a = [[-159.409, 182.859, 210.066, -101.965, 62.677, 116.244, -90.306, -36.564, 31.247, -32.909, -73.472], [57.167, -34.890, -68.335, 27.305, 71.317, 133.695, 128.729, -154.337, 153.424, -97.759, -170.591], [18.925, -19.477, 31.721, -191.833, -84.008, -132.202, -102.124, 146.407, -121.846, -87.562, 161.748], [-58.160, -178.162, -183.566, 90.761, 30.647, -161.845, -180.877, -11.807, 62.238, -109.183, -5.106], [205.820, -144.293, -175.766, -3.534, -81.590, -20.007, 199.476, -21.597, -49.286, -13.987, 5.917], [-29.387, -64.036, 97.977, -34.380, -205.312, -146.935, 32.868, -64.238, 235.934, 22.676, 35.706]]
Indices start at 0.
row 0 col 0	-159.409
row 0 col 7	-36.564
row 0 col 4	62.677
row 5 col 1	-64.036
row 1 col 2	-68.335
row 5 col 5	-146.935
row 1 col 9	-97.759
row 5 col 4	-205.312
row 5 col 3	-34.380
row 2 col 1	-19.477
row 2 col 7	146.407
row 4 col 7	-21.597
row 3 col 5	-161.845
row 5 col 2	97.977
row 3 col 10	-5.106
row 2 col 8	-121.846
row 4 col 0	205.820
row 0 col 10	-73.472
row 3 col 8	62.238
row 2 col 9	-87.562
row 4 col 9	-13.987
row 5 col 9	22.676
row 2 col 0	18.925
row 1 col 4	71.317
row 4 col 3	-3.534
row 3 col 4	30.647
row 0 col 6	-90.306
row 2 col 4	-84.008
row 3 col 3	90.761
row 2 col 6	-102.124

grid =
array([[4495, 6121, 4855, 5779, 4749, 5328, 4779, 3358, 4253, 4075, 4237,
        5035, 3583, 2506, 3621, 5004],
       [1735, 4021, 7718, 4221, 4015, 3609, 3886, 4581, 4042, 3726, 4731,
        5059, 4076, 2911, 4848, 4037],
       [3499, 6947, 9445, 2769, 4465, 4887, 3591, 2294, 4852, 4277, 4755,
        4519, 2733, 3387, 3412, 5162],
       [2405, 4434, 5454, 4732, 5588, 3935, 4735, 2700, 4333, 3153, 4360,
        4792, 4072, 2716, 5253, 5553],
       [1120, 5899, 1317, 4222, 4364, 4414, 4489, 7828, 4313, 3845, 4267,
        4914, 3054, 3545, 4400, 4499]])
Indices start at 0.
row 0 col 0 => 4495
row 1 col 0 => 1735
row 2 col 2 => 9445
row 4 col 11 => 4914
row 2 col 4 => 4465
row 0 col 6 => 4779
row 0 col 2 => 4855
row 3 col 6 => 4735
row 3 col 5 => 3935
row 0 col 7 => 3358
row 0 col 10 => 4237
row 4 col 5 => 4414
row 1 col 7 => 4581
row 1 col 3 => 4221
row 3 col 0 => 2405
row 1 col 12 => 4076
row 2 col 11 => 4519
row 3 col 14 => 5253
row 1 col 13 => 2911
row 1 col 2 => 7718
row 2 col 15 => 5162
row 3 col 12 => 4072
row 2 col 7 => 2294
row 2 col 13 => 3387
row 3 col 7 => 2700
row 0 col 4 => 4749
row 4 col 4 => 4364
row 4 col 8 => 4313
row 3 col 15 => 5553
row 4 col 1 => 5899
row 2 col 3 => 2769
row 0 col 5 => 5328

arr = [-58  46 -22 -62  27  17 -69 -39  39  40]
arr[0] = -58
arr[1] = 46
arr[4] = 27

M =
[[-0.76 -1.82 -0.53 -0.19 -0.63 -0.50  1.18]
 [-0.55  0.54  1.54 -2.06  1.53  1.42  0.04]
 [ 1.28 -0.07 -0.26 -0.55 -0.09 -0.03 -0.36]]
Indices start at 0.
row 0 col 0 => -0.76
row 0 col 6 => 1.18
row 2 col 2 => -0.26
row 2 col 6 => -0.36
row 0 col 4 => -0.63
row 2 col 3 => -0.55
row 0 col 2 => -0.53
row 1 col 4 => 1.53
row 0 col 3 => -0.19
row 1 col 5 => 1.42
row 2 col 0 => 1.28
row 1 col 6 => 0.04
row 1 col 3 => -2.06

B =
[[ 43 -39  50  35 -45   8  44  34   8   1   9  -6  11 -41]
 [-48  42 -38 -57 -17 -26 -43 -45 -28  18  16  46  15 -34]]
B[0][0]	43
B[0][5]	8
B[1]	[-48, 42, -38, -57, -17, -26, -43, -45, -28, 18, 16, 46, 15, -34]
B[0][2]	50
B[:, 6]	[44, -43]
B[1][11]	46
B[0][3]	35
B[1][7]	-45
B[:, 0]	[43, -48]
B[1][5]	-26
B[1][13]	-34
B[0][12]	11

X = [-12.53, -7.85, -9.37, -7.51, 1.37, 1.29, 21.28, -3.79, 2.57, 1.29, -5.96, 0.85, -11.43, 2.90, -10.27, -1.22]
X[0]: -12.53
X[11]: 0.85
X[-10]: 21.28
X[7]: -3.79
X[-11]: 1.29
X[-8]: 2.57
X[-2]: -10.27
X[-7]: 1.29
X[3]: -7.51
X[10]: -5.96
X[2]: -9.37
